(in the rows, 128 means zero)
The rows of M fall into 3 groups, and each row is roughly a mix of its group's hidden directions.
M, 97 rows:
[[148  93 110 126 134  96 142 111 108 188 116 121 107]
 [148 142 131 122 106 148 150 143  70 165 139 111 100]
 [ 97  96 128 118 164  83 131 103 139 129 171 135 137]
 [140 104 114  58 122 133 138 113 136 134 165 116 110]
 [168 153 112 108 118 143 132 118 118 112 160  74 103]
 [161 148 108 116 114 151 149 129 100 122 143  78  90]
 [143 120 141 139 154 131 116 112 109  59 150 137 157]
 [147 138 127 165 155  97 135 160 149 133 133  97 175]
 [163 108 106 170 126 168 153 156 122 104 124 125 154]
 [143 164 135 119  80 128 135 140  82 118 117  89 116]
 [125 114  92  97 139 115 128 101 129 130 153 156  71]
 [102 130 132 159 142 147 174 172 101 113 141 134 101]
 [143 169 165 119 114 101 134 109 140 176 100 135 146]
 [160 132 136 119 145 135 159 125 137 191 136 166 117]
 [165  88 144 122 123 108 125 152 108 122 147 140  73]
 [186  97 144 133 110 129 107 165 132 122 144 153 151]
 [128 100 135 103  82 110 150 121 115 168 125 141 171]
 [125 147 116 169 166  97 103 121 147 153 168 140 141]
 [135 130 148  99 152 149  82 117 141 138 165  95  97]
 [158 153 109 145 129 158 134 100 154 122 103 128 182]
 [134 133 104 145 142 150 170 122 108 108  89  94  92]
 [133 109 182 133 157 109 130 128 132  95 160 141  91]
 [108 130 111 183 149 111 165 110 112 136 118 153 160]
 [161 147 105 168 119 129 162 147 120 157 104 123 167]
 [111 124 132 104 147 168 150 121 123  67 120 108 103]
 [165 136  83 146 110 162 134 127 129 133  97 130 172]
 [115 122 110  82 102  95  87 112 124 167 119 117 119]
 [180 155 150 151 137 149 151 115 165 113 129 140 157]
 [107 107 143 137 162 111  93 107 160 105 139 151 169]
 [107 134 154 127 148 114  93  95 123 176 145  95 148]
 [125 119 136 133 130 128  96 126 103  59 157 118 154]
 [101 178 136 144 164 144 161  97 126 113 110 150 122]
 [133 125 107  85  68 129 148 133 127 122 126 170 132]
 [146 114 133 140 122 132 162 122 161 124 151  63 107]
 [163 176  98 123 107 152 130 150 152 127 157 138 154]
 [ 99 122 145  98 144  91 110  88 125 129 132 118  78]
 [132 135 111 113 149 174 152  85 115 155 168 120 136]
 [119 101 152 148 155 142 137 134  73 149 138 169 140]
 [111 155 144 140  98 113 148 134 107 138  61 120 128]
 [127 135 144 144 108 127 166 150  93 136  78 166 127]
 [146 105  95 127 145 162 136 137 108  90 169 111 100]
 [145 154 114 135 150 144 119  76 131 111  90 159 156]
 [107 125 159 122 128 111 130 181 101 135 154 163  97]
 [112  88  84 128 118 154 135 170 131 119 146 145  95]
 [183 157  97 136 139 123 125 167 155 136 135 100 124]
 [148  94 146 154 146 133 148 157 104  94 146 143  87]
 [ 97 136 115 134 107 109 110 128 154  78  89  95 134]
 [151  90 116  96 132 102 138 111 120 184 142 108 115]
 [162 151 127 162 123 163 167 165 131 124 127 151 153]
 [153 166 117 146 151 150 158  81 134 114  96 144 124]
 [156 143 134 125 104 137 114 135 168 144 133 123 194]
 [130 105 118 139 164 162 139 122  79 149 160 107 104]
 [114 136 138 134 137 120 140 127 146 128 171 126 201]
 [ 54 108 140 128 145 118 120 136 121 114 149  97 124]
 [108 163 130 137 117 149 108 106 136 139 174 168 161]
 [ 95 100 135 134 111  99 124 118 109 116  89 168  92]
 [106  93 137  77 121 100 128 136 143  81 135 131 107]
 [163 118  95 119 123 162 155 151 109 109 159 125  88]
 [110 151 112 153 135 141 114 122 124  89 110 167  77]
 [120 123 138 149 191 123 136  82 153 135 104 124 141]
 [100  93 143 127 155 109 122 125  97 100 139 132  74]
 [113 127 125 112  72 133 133 134 117 101  95 176 113]
 [140 127 128 136 188 126 129  80 168 117 129 115 138]
 [131  89 108  97 145 135 167  94 103 143 121 113  94]
 [ 82 100 141 132 143 140 163  82  96 122 122 139 140]
 [138 109 159 124 154 106 120 158 147 120 128  67 151]
 [101 159 106 101 115 116 130  87 147 162 112  89 121]
 [150 124 124 116 141 110 136  97 105 126 114 142  57]
 [134 115  70 110  98 130 101 117 112 155  95 112 143]
 [130 123 166 102 136  93 102 133 111 130 141 175  90]
 [109  87 135 147 153  64 148 131 129 130 117 120 148]
 [147  95 147 112 134  99 110 133 100 121 137 156  71]
 [ 88 117 142 149 111 133 128 150  64 147 104 127 128]
 [ 96  83 100 153 161 157 132 136 101 103 133 119 110]
 [165 156 100 155 121  96 100 163 151 145 124 143 110]
 [104 161 129 159 125 163 143 107 120 123 145 157 177]
 [107 131 133 143 172 129 122  84 125 152 114  75 127]
 [139  93 149 132 127 120 151 142 105 139  73  84 129]
 [145 102 172 123 131 107 112 166 117 117 160 165 106]
 [105 115 113 116 139 113 172 110 135 115 167 142 179]
 [109  94 115 119 102 136 114 174 125 149 159 172 123]
 [121 152 146 144 114 129 152 126  73 145  81 103 120]
 [143 116 120 116  91 147 132 173  86 126 165 153 113]
 [ 96 112 123 165 164  85 141 105 126 140 147 147 155]
 [139 140 104 173 145 115 117 132 118 132  92 145  73]
 [ 91 128 103 138 121 150 111 141 130 128 118 115 197]
 [141 127 152 168 136 138 133 131 107 170  96  91 160]
 [ 91 121 133 145 108 132 109 142  70  96 119  97 133]
 [145  86 123 154 138 149 104 149 112  90 127 151 169]
 [147 135 107 128 124 142 132 126 112  56 136  89 115]
 [130 139 126 125 168 113 100 124 159 139 191 114 141]
 [101 155 169 149 141 173 103 127 129  93 130 115 147]
 [178 113 161 122 136 111 110 134 118 115 136 181 105]
 [ 83 128 122 137 158 130 141 129  82 109 117 152  86]
 [131  93  88 117 138 156 128 149 144 144 176 133  95]
 [ 93 141 156 132 119  91 100 113 155 147  93 130 163]
 [137 163 130  95 121 102 136  89 138 160 117 126  81]]

One row of each group comes first, with its name. Which group is each row after those in?
[132 132 125 116  98 146 122 150  75 161 164 103 106]
H
[126 152 163 106 149  99 130  97 126 130 130 157  75]
V
[156 144  77 145 128 124 134 112 121 171 133 160  97]
Y

[130 166 129 133 109 121 152 116 118 128  72  82 111]
H
[125 144 146 124 127 106  88 103 140  78 139  99 163]
H
[141 150 104 135 108 165 140 134 112 104  86 147  84]
Y
[116 123 166 106 125  94 128 154 119 141 159 139  74]
V
[134 127 145 166 151 151 171 163 109  98 141 150 106]
V
[149 188 112 134 122 148 163 122 131 151 101 157 136]
V
[ 67 113  94 133 134 132 139 137  92 126 120 101 101]
V
[145 115 133 118  80 135 146 122 103 183 107 133 156]
Y
[148 131 100  90 109 147 165 114 130 151 167 132 162]
Y
